One turn moves every row onto another: examples first, then more rows asked:
z_242: [-0.1, -5.4, 28.2, 16.7, 2.3, -26.0, -1.6, -1.4, -24.8, 30.3, -1.0, 24.1, 28.3, 14.7, -9.3, 34.1, -0.2, -8.5, -5.3, -14.3, -9.4, 5.4, 0.0, -8.7, 2.4, -23.2, -1.4]
z_983: [1.0, -10.1, 11.6, -10.1, 20.9, -37.3, -8.3, 21.4, -23.6, -16.5, -3.5, -14.6, -9.1, -9.5, -10.3, -9.1, 16.6, 1.5, -23.2, -6.2, -4.2, 5.4, -2.6, 26.6, -5.5, 3.2, -3.6]
z_213: [-8.4, -34.4, 17.4, 14.5, 11.3, -35.6, -10.5, 3.2, 7.2, -10.2, 4.9, -22.9, 28.4, 1.1, 1.0, 12.1, -16.6, 4.6, 10.1, -12.4, -29.3, 5.4, -8.0, -15.3, -10.2, -20.6, 16.2]
z_962: [-3.0, -10.2, 16.0, -8.9, 31.2, -34.7, -7.6, -8.1, 23.7, -2.9, 2.2, -17.1, 9.6, 0.0, 2.1, 3.9, 7.2, 0.4, -3.5, -16.9, -48.6, 3.7, 3.4, -21.5, -4.8, -7.3, 12.6]
z_363: [-19.8, -8.6, 9.9, -28.4, 13.8, -26.4, 11.9, -1.9, -10.5, 16.4, -7.7, 29.6, 10.9, -22.6, -14.6, -7.0, -1.7, -8.4, -3.5, -12.0, 24.6, -4.1, 8.7, -8.5, -12.9, -3.0, -8.0]
z_670: [8.7, 3.1, 24.1, 16.1, -12.9, -28.5, 13.6, -14.0, -3.8, -1.9, 0.4, -12.9, -19.3, -9.5, 5.7, 13.3, -6.4, -14.5, 12.4, -16.7, -17.3, 6.9, 8.7, 1.4, 17.4, -13.7, -0.8]
z_230: [-22.5, -1.1, 27.1, -3.8, 3.9, -18.2, -5.3, 4.8, -30.5, 25.2, -15.4, 8.0, 13.6, -14.1, -9.0, -6.9, -1.1, -4.4, 3.4, -4.2, -4.4, 18.2, 4.3, -39.6, 11.1, -16.2, 2.2]
z_292: [6.6, -11.7, 20.2, -7.1, 24.0, -28.5, 6.5, 21.6, -10.5, -13.9, -7.2, -10.6, 0.8, 4.1, -25.1, -3.8, 19.3, 12.5, -24.7, -15.8, 0.4, 3.6, -1.1, 29.6, -5.5, 0.4, -11.0]
z_117: [4.8, -15.9, 25.8, 2.0, 16.8, -35.7, 3.5, 18.5, -20.5, -9.5, 0.9, -17.7, 0.2, -9.1, -16.2, -8.9, 3.0, 2.7, -17.9, -11.8, 5.4, 8.9, -1.1, 38.1, -3.5, -11.0, -5.8]
z_932: [-20.3, -11.8, 3.7, 17.5, 5.9, -18.3, -2.8, -28.5, -2.8, -8.6, -2.2, -15.8, 10.5, -1.4, 31.7, 6.1, -4.7, -11.5, -8.7, -0.9, 3.6, -8.4, -11.0, -3.0, 9.9, -22.5, 16.4]
z_810: [-6.8, -15.5, 17.0, 24.5, -31.0, -20.6, 0.8, 13.6, -8.6, -5.2, 2.8, -16.5, 8.6, 1.2, -8.2, 20.9, -21.0, -9.7, 12.9, -12.3, -1.0, -1.7, 2.8, 4.8, -5.0, -8.6, 8.2]
z_803: [-4.5, -25.4, 7.8, 12.8, 21.3, -31.3, -17.7, 2.4, 13.4, -14.9, 8.3, -16.9, 28.3, 6.4, -14.1, 11.0, -9.9, 11.4, -11.9, -11.0, -36.8, -3.0, -3.1, -22.9, -11.0, -2.3, 17.7]
z_307: [-3.4, -11.3, -0.2, -3.7, 16.4, -32.0, 8.6, -13.2, -21.8, 0.4, -7.5, 39.4, 7.3, -11.8, -13.1, 20.3, -8.2, -10.8, -3.5, -7.7, 18.8, -8.5, -6.0, -0.4, -8.9, -9.2, -14.4]
z_290: [-8.5, -2.7, 17.6, -1.7, 3.1, -24.3, -7.0, 4.8, -24.6, 22.0, -3.1, 24.5, 25.1, 15.6, -12.2, 10.4, 18.1, 17.7, -21.3, -11.0, -7.9, 5.1, 10.7, -39.5, 8.1, -0.5, 3.3]
z_629: [-10.0, -1.1, 4.1, -3.7, 7.0, -39.1, 3.9, -7.6, -18.0, 4.4, -2.8, 44.4, 5.7, 3.2, -11.1, 3.9, -8.9, 5.4, -18.5, -4.5, 24.7, -12.8, 6.5, -3.4, -10.1, -7.2, -3.2]
z_297: [-26.8, -15.9, 0.0, 20.2, 2.9, -11.0, -10.4, -16.4, 0.5, -5.9, 5.8, -18.5, 28.0, 1.4, 14.5, 4.5, -12.3, -8.5, -22.5, -0.8, 9.6, -16.2, -6.8, -1.6, -1.9, -10.4, 23.3]
z_546: [-14.6, -1.8, 16.7, 5.8, 20.2, -4.9, 14.1, -32.1, 23.4, 7.5, 5.0, -14.4, 21.2, 2.9, 6.4, -6.1, 7.0, 1.5, -29.5, -17.0, 3.0, -11.3, 7.7, -3.8, 12.6, -10.7, 12.3]
z_804: [-1.1, -15.3, 20.9, -9.3, 13.2, -35.6, 5.5, 24.9, -20.4, -17.2, -15.3, -13.4, -6.9, 3.2, -5.6, -7.4, 18.9, 11.3, -7.0, -9.7, 4.9, 10.1, -6.7, 26.1, -4.0, -11.1, -10.0]
z_417: [-5.2, -10.3, 32.2, 13.1, 17.9, -38.3, 3.1, -8.9, 20.8, -4.4, -1.3, -16.8, 11.2, 11.5, 1.3, -7.1, -12.5, 16.0, 2.2, -14.3, -31.2, 8.2, 4.1, -18.5, 3.1, -29.9, 14.8]
z_404: [-1.0, -21.6, 24.5, 4.5, 20.5, -41.0, -1.1, -11.9, 13.6, -3.2, 3.4, -20.8, 12.2, -2.5, 13.4, 6.8, -5.2, -0.1, 12.0, -16.2, -39.1, 11.2, -1.9, -14.7, 0.4, -26.4, 11.9]
z_115: [-4.4, -17.1, 13.1, -10.6, 13.8, -34.5, -6.1, 30.0, -24.5, -19.6, -11.1, -15.5, -5.3, -2.9, -8.7, -7.5, 16.7, 6.6, -12.9, -5.7, 2.2, 6.8, -6.9, 24.3, -9.3, -1.5, -4.9]
z_260: [-3.8, -7.8, 1.5, 11.3, -18.2, -13.2, -10.2, 17.6, 2.5, -7.3, 10.4, -9.6, 14.0, 7.3, -27.2, 20.9, -2.2, -0.8, -18.1, -15.4, -12.0, -15.3, 11.5, -5.9, -11.7, 23.1, 11.4]
z_31: [-5.4, -12.8, 2.0, -15.0, 20.8, -27.6, 11.4, -12.6, -18.0, 5.7, -8.8, 34.8, 7.1, -22.8, -14.3, 15.6, -3.8, -16.4, 1.2, -11.2, 16.4, -5.0, -4.3, -2.8, -9.4, -6.3, -17.4]
z_615: [-20.6, -6.1, 2.0, 11.0, 15.9, -5.6, -5.3, -21.9, 14.6, 0.7, 10.7, -15.1, 28.6, 2.2, 0.7, -0.8, -0.8, -2.9, -39.2, -8.6, 3.3, -19.6, 3.9, -4.2, 1.6, 1.7, 21.4]
z_504: [11.1, 10.1, 13.4, 1.2, -4.5, -22.3, 8.2, -8.2, 11.7, 0.6, 11.9, -3.7, -8.4, 5.3, -15.0, 8.1, 15.5, 6.8, -23.7, -23.2, -22.7, -6.9, 24.7, -10.7, 11.0, 19.3, 3.7]
z_470: [-19.8, -20.5, 26.5, 6.9, 9.6, -29.2, -5.7, 12.1, 20.3, -4.8, -5.6, -22.1, 24.6, 12.5, -4.5, -3.8, -15.2, 10.7, 10.1, -12.1, -25.2, 4.6, -1.5, -19.2, -13.2, -23.9, 18.5]
z_699: [-16.9, -17.0, 12.5, -7.0, 21.6, -25.3, -15.7, 12.0, 24.3, -6.7, -3.4, -20.1, 23.9, 7.0, -11.0, 2.3, -0.9, 4.6, -3.1, -13.5, -37.9, -1.8, -0.3, -24.3, -18.6, -2.8, 18.2]
z_517: [-30.2, -22.1, 4.5, -1.3, 9.9, 7.1, 9.6, -8.2, 16.4, -5.9, -16.6, -19.9, 30.9, 6.1, 8.0, 8.6, 10.1, -1.7, -1.9, -12.9, 9.8, -10.9, -13.3, -13.0, -2.7, -10.7, 6.1]
z_279: [-12.3, -10.8, -1.5, -5.3, -12.5, -4.5, -7.7, 21.1, 1.2, -12.4, -4.8, -17.4, 6.7, -8.7, -26.1, 12.9, 5.6, -5.2, -1.9, -14.3, -14.8, -7.0, 5.5, -20.9, -8.8, 26.9, 3.8]
z_380: [-22.5, -14.1, 20.7, 4.9, 10.4, -0.2, 22.0, -21.8, 21.2, 5.2, -9.2, -19.3, 26.0, 5.3, 11.9, -2.2, 5.4, 1.6, -5.8, -18.3, 12.6, -5.6, -2.7, -5.3, 9.3, -23.4, 6.0]
z_592: [6.2, -9.7, 23.5, -9.4, 21.3, -33.5, 10.8, 18.1, -12.5, -14.5, -12.4, -10.0, -7.8, 5.5, -13.5, -6.7, 23.1, 14.0, -16.0, -14.8, 0.6, 8.3, -2.5, 27.3, 0.2, -8.0, -13.1]
z_405: [-12.9, 2.3, 25.4, -5.7, 5.7, -24.8, -2.1, -1.1, -26.9, 24.5, -10.1, 17.7, 11.6, 0.0, -6.0, -5.2, 13.7, 11.7, -10.7, -8.5, -7.1, 14.7, 11.8, -44.5, 17.3, -9.2, 2.0]
z_128: [-20.2, -3.3, 13.0, -22.9, 7.6, -31.9, 10.3, -2.1, -11.2, 17.0, -5.1, 33.6, 8.4, -12.0, -11.4, -13.0, -5.1, 0.4, -9.9, -9.9, 28.4, -6.2, 13.5, -8.4, -11.1, -5.7, -2.7]
z_953: [-23.2, -12.7, -9.3, -6.1, 20.6, 2.0, -0.8, -17.4, 12.8, -13.3, -14.9, -13.5, 17.6, 2.9, 12.1, 13.7, 21.0, -6.4, -13.2, -8.4, -5.7, -14.6, -13.5, -18.3, 0.7, 2.1, 6.2]
z_974: [2.1, 6.4, 26.0, 10.3, 16.9, -21.3, -4.9, -10.2, -21.2, 31.7, -2.8, 21.0, 17.2, -0.2, -15.3, 30.7, 0.5, -25.2, -9.3, -13.8, -21.2, 6.5, 0.5, -8.9, 5.5, -17.5, -3.9]
z_83: [4.3, 0.1, 32.6, 6.0, -20.0, -26.3, 24.6, -8.1, 5.2, 5.0, 1.2, -11.9, -10.9, 0.2, 3.1, -1.4, 4.2, 7.7, 7.9, -23.7, -6.8, 8.1, 20.2, -7.6, 19.1, -11.0, -0.2]
z_894: [-9.2, 7.1, 17.2, 1.5, 21.7, -12.3, -14.9, -0.8, -23.0, 28.0, -8.4, 13.5, 16.5, -14.5, -25.6, 20.7, -1.5, -30.5, -10.2, -8.2, -22.9, 6.1, -1.1, -20.0, -0.3, -5.4, -0.5]
z_348: [-15.0, -4.4, -4.3, 2.9, 20.1, -12.4, 0.1, -34.1, 5.0, -12.1, -8.6, -11.7, 2.5, -1.3, 28.4, 9.9, 15.4, -10.9, -13.3, -5.0, -9.4, -9.9, -10.9, -12.6, 13.2, -9.7, 8.6]
z_957: [-7.1, -10.4, 20.7, 10.5, -3.6, -23.6, -6.9, 9.6, -26.6, 24.6, -0.7, 25.3, 34.8, 21.9, -12.9, 27.2, 8.3, 8.9, -14.0, -12.9, -3.9, 2.4, 4.0, -23.1, -1.0, -10.3, 3.0]
z_621: [-23.3, -0.5, 19.1, -2.1, 11.1, -10.5, -16.0, 9.9, -28.5, 25.3, -14.7, 5.6, 19.4, -19.2, -22.6, 6.2, -6.5, -21.6, 0.0, -3.0, -11.9, 12.1, -2.0, -31.4, -0.2, -8.1, 2.3]
z_594: [-15.2, -20.2, 20.8, 5.7, -32.1, -12.3, 10.9, 21.0, -2.9, -3.7, -7.4, -22.1, 9.3, -3.2, -8.4, 4.9, -7.8, 2.5, 21.5, -16.9, 4.4, 4.9, 6.3, -13.3, -1.6, -4.5, 3.7]
z_609: [6.3, -9.3, 20.5, -4.2, 21.6, -40.1, -1.3, 13.2, -22.4, -11.3, 1.0, -15.6, -9.5, -12.1, -10.7, -11.1, 10.1, 0.2, -21.9, -9.7, -2.3, 8.5, 0.2, 33.3, 0.2, -5.3, -5.0]
z_596: [3.0, -7.9, 18.1, 10.7, 29.3, -36.5, -6.6, -13.0, 21.3, -10.1, 7.1, -11.9, 12.6, 9.0, -8.7, 0.4, -3.9, 15.9, -16.9, -14.1, -41.6, 0.5, 5.8, -23.1, 2.4, -9.2, 14.9]
z_201: [2.6, -17.7, 21.6, -0.6, 18.0, -29.6, 3.0, 25.3, -15.8, -11.4, -2.0, -15.6, 7.6, -1.8, -25.9, -4.5, 8.2, 7.8, -21.7, -13.8, 5.9, 4.3, -2.5, 35.2, -8.6, -3.6, -7.0]
z_34: [-12.7, -11.9, 5.5, -25.4, 20.0, -24.5, 12.7, -7.6, -12.8, 12.2, -8.7, 30.5, 10.0, -26.9, -15.6, 4.9, -1.0, -15.5, 0.4, -13.4, 18.8, -3.5, 1.4, -6.4, -11.0, -2.2, -14.2]
z_300: [-15.8, 0.5, 10.6, -13.4, 5.8, -37.5, 7.4, -4.8, -13.9, 11.2, -2.9, 40.5, 5.7, -1.1, -9.5, -8.4, -6.7, 5.9, -17.0, -6.3, 27.6, -9.9, 13.0, -6.3, -9.4, -6.8, -1.0]
z_25: [-5.3, -6.6, 0.7, 0.0, 11.2, -36.7, 4.2, -10.5, -22.3, -0.7, -4.9, 43.7, 6.6, -1.1, -12.1, 15.6, -10.4, -2.2, -12.5, -4.9, 21.8, -12.2, -1.4, -0.8, -10.0, -8.6, -8.8]
z_21: [8.3, 10.2, 4.6, -3.6, 4.2, -17.1, 1.0, -10.3, 4.4, -8.1, 0.7, -9.8, -19.1, -13.4, -13.3, 12.7, 13.6, -12.4, -9.4, -17.4, -31.8, -2.5, 12.4, -15.0, 11.5, 19.6, -1.5]

z_213 -> z_417
z_953 -> z_297
z_405 -> z_894
Where do these go?
z_201 -> z_804
z_25 -> z_128
z_670 -> z_504

